In the data rows, 128 means zero.
Some points, one per row:
[101 193 104 196 168  65 158 156]
[ 98 139 103 176 157  89 124 149]
[189  87 185 148 158 103 126 154]
[147  79  94 146 125 108 137 134]
[117 148 110 145 191 128 121 116]
[158 115 147  95 150 158 106 118]
[ 97 119 144 102  63 169 116 135]
[ 50 182  90 140 137 140 139 116]
[180 185 172 111 173 151 124 114]
[167  52 116  93  83 152 113 109]
[178 157 112 114 197  92 116 141]
[255 118 176 105 164 148 102 116]
[ 57 165  27 207 162  51 138 170]
[ 93 108  70 154  84  93 140 144]
[129 218  92 170 241 116 136  95]
[ 25 155 140  78  57 157 166  82]
[255 139 186 194 180 115  92 165]
[241 140 161 159 208 162  95 148]
[184 139 180 123 104 159 117 144]
[ 83 155  89 127 117 147 143  96]
[ 18 180  85 147 148 134 167 127]
[104 112 143  96  36 166 119 121]
[173 124 176 123  66 154 151 123]
[189 123 168 118 133 150 114 160]
[197 133 113 100 179 140  95 116]
[107 147 160 124  73 152 149 134]
[158 201  94 209 226  77 124 155]
[ 93 132  34 162 156 105 103 164]
[ 77 200  84 186 219  76 137 146]
[251 193 190 165 216 141 106 154]
[ 57 213  91 166 203 113 144 123]
[255 120 173  96 146 144 121 133]
[ 67  63  95 109  42 157 126 116]
[255  64 164 100 169 130  80 134]
[126 129 102 161 230 113 111 100]
[229  94 156  91 129 142  98 144]
[  7 117  78  86  69 121 140 135]
[ 67 133  49 156 181  91 132 131]
[130 182  58 207 255  80 121 138]
[170 170 118 130 191 101 112 137]
[173 161 158 176 217  91 132 140]
[160   2 154  44  33 184  94 121]
[ 83 174 122 135 114 162 133 112]
[ 68 225 115 159 255  75 115 118]
[112 109 190  93  65 172 115 114]
[115  76 104 119  89 108 122 143]
[104 148  67 145 164  45 145 158]
[ 51 117 159  95  78 153 107 126]
[ 59  98 122 117  63 152 113  94]
[ 35 205  78 158 167 109 160 131]
[105 159 110 129 162  87 137 125]
[100 168 159 175 188 125 124 144]
[132  48 143 105  64 117 107 141]
[207  29 116  90   4 141 131 148]
[130 168 144 148 163 119 110 133]
[224  89 168  97 146 151  97 144]
[160 151 160 105 192 169  98 119]
[245 132 156 155 195 128  95 149]
[ 63 181  75 147 102 143 141 129]
[ 42 127 118 130  94 132 124 104]
[117  15 132  48  14 148 104 131]
[ 56 186  85 173 177  86 138 123]
[120 180 122 194 207 131 129 144]
[184  36 136  83  40 143 118 119]
[159 229 143 197 255 127 116  87]
[ 43 136  41 180  77 101 144 158]
[181 130 175 113 124 148 130 100]
[165  76 157  67  33 144 126 152]
[142 204 142 160 205 113 121 145]
[115 134  94 157 179 116 119 150]
[104 167 101 185 169  80 128 164]
[  0 127 116 132  66 148 146 121]
[102 199 129 176 199 118 144 117]
[ 25 197 124 105  70 156 154 119]
[ 20 140  97 142  81 107 144 131]
[ 73 157  91 139 110  91 163 123]
[179  90 129 123 116  95 133 146]
[ 76 123 109 136  82 128 135 148]
[ 58 141  73 210 196  91 110 156]
[  8 226 134 138 119 162 162 116]
[194 135 113 172 169  77 123 147]
[165 182 185 122 192 168 122 118]
[ 87 220 120 161 238 110 122 132]
[255  68 142 147 180 105 108 140]
[126 122 136 115 142 103 134 144]
[220  79 160  92 124 138 111 123]
[176 186 113 173 255  79 121 117]
[180  83 185  91  34 184 132  95]
10 more points follow, each with its number after it:
[ 75  96 109 107  65 131 136 143] 0
[207 145 223  88 146 168 130 101] 1
[191  44 213  81  50 179 105 128] 2
[255 129 154 152 198 106 104 147] 3
[ 23 159 141 127  44 150 187 113] 4
[255 103 169 161 210 129  94 133] 5
[ 83 110 171  79   0 140 140 160] 6
[100 171 130 138 148  96 136 159] 7
[110  96  83 121 139 116 120 125] 8
[  9 184 118 142 126 136 138 120] 9
Which three of these numbered points are nearest to each point below, ignoring the 2 directions in which the first points spread most? Their numbers follow each, nearest first.
[115  96 203  54  42 225 149  72] > 1 9 4
[132  92 212 107  17 165 130 153] > 6 2 4
[  0 200 102  86  54 148 165  79] > 1 9 4
[169  87 219  65  64 193 135  98] > 1 9 4
[169  17 168  67  36 181 108 105] > 5 0 2
[151  89 226  82  40 165 133 147] > 6 4 2
[214 194 187 181 213 109 158 113] > 4 1 2
[201 197 198 170 174 124 147 140] > 4 6 2
[148 245 157 200 226 101 163 143] > 4 6 2
[ 93  88 168 115  71 148 131 116] > 2 9 5
[  0 158  69 150  60 100 155 128] > 3 0 7
[ 32 130 123 139  97 144 138 123] > 2 9 5
[145 232 182 147 213 120 156 115] > 1 4 9
[146 190 164 138 236 147 104 122] > 9 1 2
[215 179 164 170 189 125 147 130] > 4 2 3
[203 116 178 115 132 115 130 156] > 7 0 6
[130 218 163 144 184 164 135 112] > 1 9 4
[221 185 114 207 231  83 105 129] > 3 5 0
[ 81 169 136 123  84 131 137 133] > 6 7 9
[109 121 156 139 130 119 135 130] > 2 5 0
[ 54 229 120 157 216 112 134 130] > 9 2 1
[ 91 127 146 142 110 123 140 115] > 2 5 9
[ 72 128 204  63  18 174 164 108] > 1 4 9
[183  52 188  89  44 176 110 118] > 2 5 9
[188 148 171 119 105 124 164 153] > 6 4 7
[178  81 164 129 113 142 108 126] > 5 2 3
[200  94 203  81 106 181 100 104] > 9 2 1
[  2 142  75 148 127 113 128 154] > 0 5 3
[ 88 161 158 130 133 145 122 119] > 9 2 1
[143 136 126 165 170 124 122 106] > 5 3 2
[ 98 103 165 121  71 148 136 114] > 2 9 5
[119 114 195  70  61 140 135 133] > 6 7 9
[  0 119 119 127  82 145 149 117] > 2 9 5
[ 37 100 153 110  24 169 151 116] > 2 9 4
[255 113 207 144 172 140 122 128] > 2 4 9
[135  94 187  61   0 163 160 110] > 4 1 6
[  7 187 110 130 144 127 140 122] > 9 2 7
[  0 176  58 159  73 101 155 121] > 3 0 5
[130 142 142 104 122 177 117 108] > 9 2 1
[220  32 157 134 112 137  92 136] > 5 3 8
[129 102 195 136  88 175 113 126] > 2 9 4
[167 100 201  77 101 171 107 121] > 9 2 1
[ 47  86  42 134 130  98 134 112] > 8 5 0
[  0 144 110 124  56 119 150 147] > 7 6 0
[255 108 255 132 176 192 115  81] > 1 9 4
[105 138 150 119  67 153 143 142] > 6 4 7
[ 50 115  94 128  98 142 137 101] > 5 0 8
[ 86 114  26 117 159 113 107 110] > 8 0 5
[173 120 203 152 143 165 104 130] > 2 9 4
[ 50 133 157 104  73 161 129 120] > 9 2 1
[232 149 202 122 152 151 132 121] > 4 1 9
[172  51 172 107  78 158 106  99] > 5 2 3
[180 124 151 130 158 124 114 151] > 0 3 7
[ 93 106 166  68  23 193 147  92] > 1 9 4
[109  35 113 121  34 157 109 117] > 5 8 3
[ 73  98  53 121 148 128 100 126] > 8 5 0
[ 26 106   7 109  98 122 113 107] > 8 0 3
[228 177 109 218 225  65 163 132] > 3 0 5
[192  84 188  93  74 139 117 144] > 7 0 6
[ 88 154 155 171 146 152 126 123] > 2 9 5
[162  19 229  67  49 190 102 123] > 2 9 5
[  0 168 141 108  81 149 170 112] > 1 9 4
[150 152  42 192 255  83 103 129] > 8 5 3
[ 96 185 156 144 108 158 155 114] > 4 1 9
[ 14 167 104 169 141 110 129 122] > 2 5 9
[138  43 141 141 104 131  94 150] > 5 0 8
[ 78  71 150  84   0 123 138 146] > 7 3 0
[197 169 174 174 185 130 117 154] > 2 9 6
[ 89  95 147  87  17 155 135 142] > 7 2 6
[128 191  88 191 214  71 149 121] > 3 0 5
[ 61 177  89 148 177  96 124 134] > 0 3 7
[110 106 172  35  15 170 132 105] > 1 9 4
[ 23 160  85 152 154  83 154 134] > 0 3 5
[109 109  16 113 166  95 128 123] > 8 0 3
[  9 131  93  94  28 126 150 142] > 7 0 3
[120 135 213  83  38 200 135 116] > 1 4 9
[165 142 211 126  46 157 148 130] > 4 6 1
[ 88 171  52 160 255 103 112 130] > 8 0 5
[177 121 172 126 128 141 100 143] > 2 9 7
[ 85 109 152 124  64 135 153 104] > 2 4 9
[ 82 109  93 125  27 126 167 125] > 3 0 5
[ 42  93 127  70  24 135 154 129] > 7 0 3
[210  70 123 115 155 126  98 130] > 8 0 5
[235 127 178 116 113 163 137 114] > 4 9 2
[189  59 176  52  45 138 124 132] > 7 0 3
[148  97 195 121  60 174 121 112] > 2 9 4
[112 116  73 138 166 117 112 116] > 8 5 0
[ 71 156 116 173 145 143 138 143] > 2 5 0
[111 112 159  74 117 186 104 111] > 9 2 1
[ 36 194  87 137 170 153 136 107] > 9 2 1
[ 81 162 105 167 160 123 134 155] > 0 3 5
[215   0 139  73  74 133 103 120] > 8 5 0
[143  55 177  99  53 171 107 107] > 2 5 9
[  0 135 129 118  83 128 182 114] > 2 9 4
[163 112 204  84  46 177 143 113] > 4 1 9
[175  22 154 123  69 162  83 148] > 5 0 3
[ 88 118 119 105 100 132 143 128] > 0 3 7
[154 135 149 119  47 190 151  94] > 4 9 1
[214 175 191 107 162 154 152 106] > 1 4 9
[225 125 151 154 173  98 127 121] > 3 0 5
[ 17 173  94 164 108 125 142 134] > 2 0 3
[ 94 126  68 115 178 119 120 126] > 8 0 5
[201  14 104  44  54 138 129 108] > 8 3 0
[ 24  81  65  67  77 130 117 106] > 8 0 5
[194 136 175 109 134 127 112 134] > 7 9 2
[ 25 198  59 193 147  86 150 144] > 3 0 5
[  0 188 105  99 118 141 151  84] > 1 9 2
[160   2 172 119  56 149  90 152] > 5 0 3
[164  51 147  80  87 128  92 152] > 0 8 3
[192 108 188  90 102 173 106 106] > 9 2 1
[190  82 164  94 117 123 116 153] > 0 7 3
[197 195 168 187 249 116 117 140] > 2 9 4
[180  64 191 116  48 144 123 114] > 2 5 3
[217  76 121 106 188 103  90 139] > 8 0 3
[252  55 158 151 166 130  84 136] > 5 8 3
[ 96 185 100 191 247  77 106 160] > 0 5 3
[179  94 185 156 167 155 123 114] > 2 5 9
[121 197 132 157 224 125 129 106] > 9 2 1
[225 144 155 104 169 112 105 144] > 7 0 3
[252  70 135  87 169 136  91 128] > 8 0 3
[137 254 147 205 219  99 155 144] > 4 6 7
[126 184  91 207 255  89 125 108] > 5 8 3
[173 105 129 163 187 106 104 132] > 5 8 0
[ 36 225 110 133 154 139 152 105] > 1 9 4
[127  77 163  70  22 172 139 142] > 7 2 9
[  0  78  56  59  55 130 126 111] > 8 0 3
[ 25 148 107 161  98 129 171 119] > 2 5 3
[182  73 156 106 102 165 121 104] > 5 2 0
[230 181 115 166 207  90 128 131] > 3 0 7
[249 126 168 159 228 118  90 136] > 5 0 3
[220  63 160 131  38 123 156 126] > 3 0 5
[100  89 157 103  62 150 110 111] > 2 9 5
[125 140  89 159 127  88 132 157] > 3 0 7
[104 102 125 142 110 165 143  86] > 5 2 9
[182  88 171  80  55 152 119 129] > 7 3 0
[113  26 196  45   6 183 109 130] > 2 9 7
[121   7 189  64  15 171  79 143] > 2 5 0
[129  67 138  78  85 164  95 145] > 0 5 8
[207  88 161 129  80 133 109 154] > 3 0 7
[107 142 174 115  83 198 151  90] > 1 4 9
[174 149 166  87 117 150 139 109] > 1 9 4
[121  82 122 128  58 105 135 142] > 3 0 5
[ 44  83  27  92  50 132 128 128] > 8 0 3
[ 81 145  34 165 205  83  87 152] > 8 0 3
[167  97 176 109  89 164 127 115] > 2 9 4
[235  47 144  94 137 131  92 136] > 8 0 3
[182 200 129 159 243  79 149 138] > 7 0 3
[107 155  86 153 176  99 138 147] > 0 3 8
[ 59 143 152  94  96 172 130 109] > 9 1 2
[132 126 129 132 120 137 138 155] > 0 3 7
[214  49 132  55 131 134  87 124] > 8 0 3
[255  53 136  99 181 147  61 134] > 8 5 0
[ 25 143 107  99  31  77 180 164] > 7 6 3
[214 159 176 158 172 116 142 122] > 4 2 7
[ 56 134  74 153  75  93 142 150] > 3 0 7
[197 165 152 172 181 137 129 129] > 2 4 9
[117 123  72 141 166 121 104 122] > 8 5 0
[121 196 160 147 149 151 151 121] > 4 1 9
[120 162 123 119 125 100 161 124] > 7 3 0
[172 132 162 115  74 147 147 130] > 4 7 6
[  0  73  44  95  50 152 117 113] > 8 5 0
[  0 179 101 110  66 170 143 105] > 9 1 2
[168  91 171  84  48 175 156  77] > 4 1 9
[164  79 181  70  75 167 101 116] > 9 2 0
[179  77 104 117 163  91  97 143] > 8 0 3
[ 89 100 156  98  49 150 134 115] > 2 9 7
[140 116 110 127 143 119 102 144] > 0 3 8
[112 239 123 182 250 130 127 111] > 9 1 2
[ 40 206 127 182 145 157 171 107] > 4 9 1
[186  56 178 107  38 200 114 127] > 2 5 9
[ 92 200 132 167 193 138 128 115] > 9 2 1
[  0 157 104 136  83 123 161 131] > 2 7 9
[ 83 129  66 155 164  84 131 122] > 8 3 0
[186 189 203 129 190 115 121 122] > 1 9 4
[205 130 139 169 143 112 108 124] > 3 5 0
[238 170 178  88 177 142 113 111] > 1 9 4
[154 107  86 145 210  79  91 156] > 8 0 3
[ 85  79 162  64  46 170 109 112] > 9 2 5
[255  71 147 104 194 142  94 137] > 8 0 5
[167  38 203  60  19 188 109 116] > 2 9 5
[255 106 187 128 138 146 141 116] > 4 3 2
[ 80 124  97 139 135 135 130 101] > 5 8 0
[ 31 108  73 156  62  95 171 132] > 3 0 5
[119 136 178  69  30 182 161  98] > 1 4 9
[ 55 116 100 137  88 161 152 101] > 5 2 0
[148 158 184 115 150 145 141 118] > 1 9 4
[180 118 176 118 127 143 119 123] > 2 9 7
[  0 211 115 176 102 149 162 118] > 4 9 2
[  8 154  65 153 121 134 153 104] > 5 0 3
[  4 189 102 113 101 131 146 107] > 9 1 2
[ 24 190  91 136 136 159 148  98] > 9 1 2
[  0 160  96  98  97 107 153 115] > 7 9 0
[235  77 175 150 161 120 119 123] > 5 3 0
[101 148 106 176 121 103 148 147] > 3 0 5
[159 155  74 193 255  77 122 115] > 8 5 3
[203 163 170  78 148 143 123 111] > 1 9 4
[ 33 205 113 161 140  80 151 116] > 7 2 6
[  0 187 113 126  74 169 170  96] > 1 4 9
[127  48 224  34  35 196 129 100] > 1 9 2
[212  83 146 124  87 109 117 157] > 3 0 7
[211 118 216  90 184 165 120 110] > 1 9 2
[ 56 142 124 144  80 119 176 115] > 4 2 3
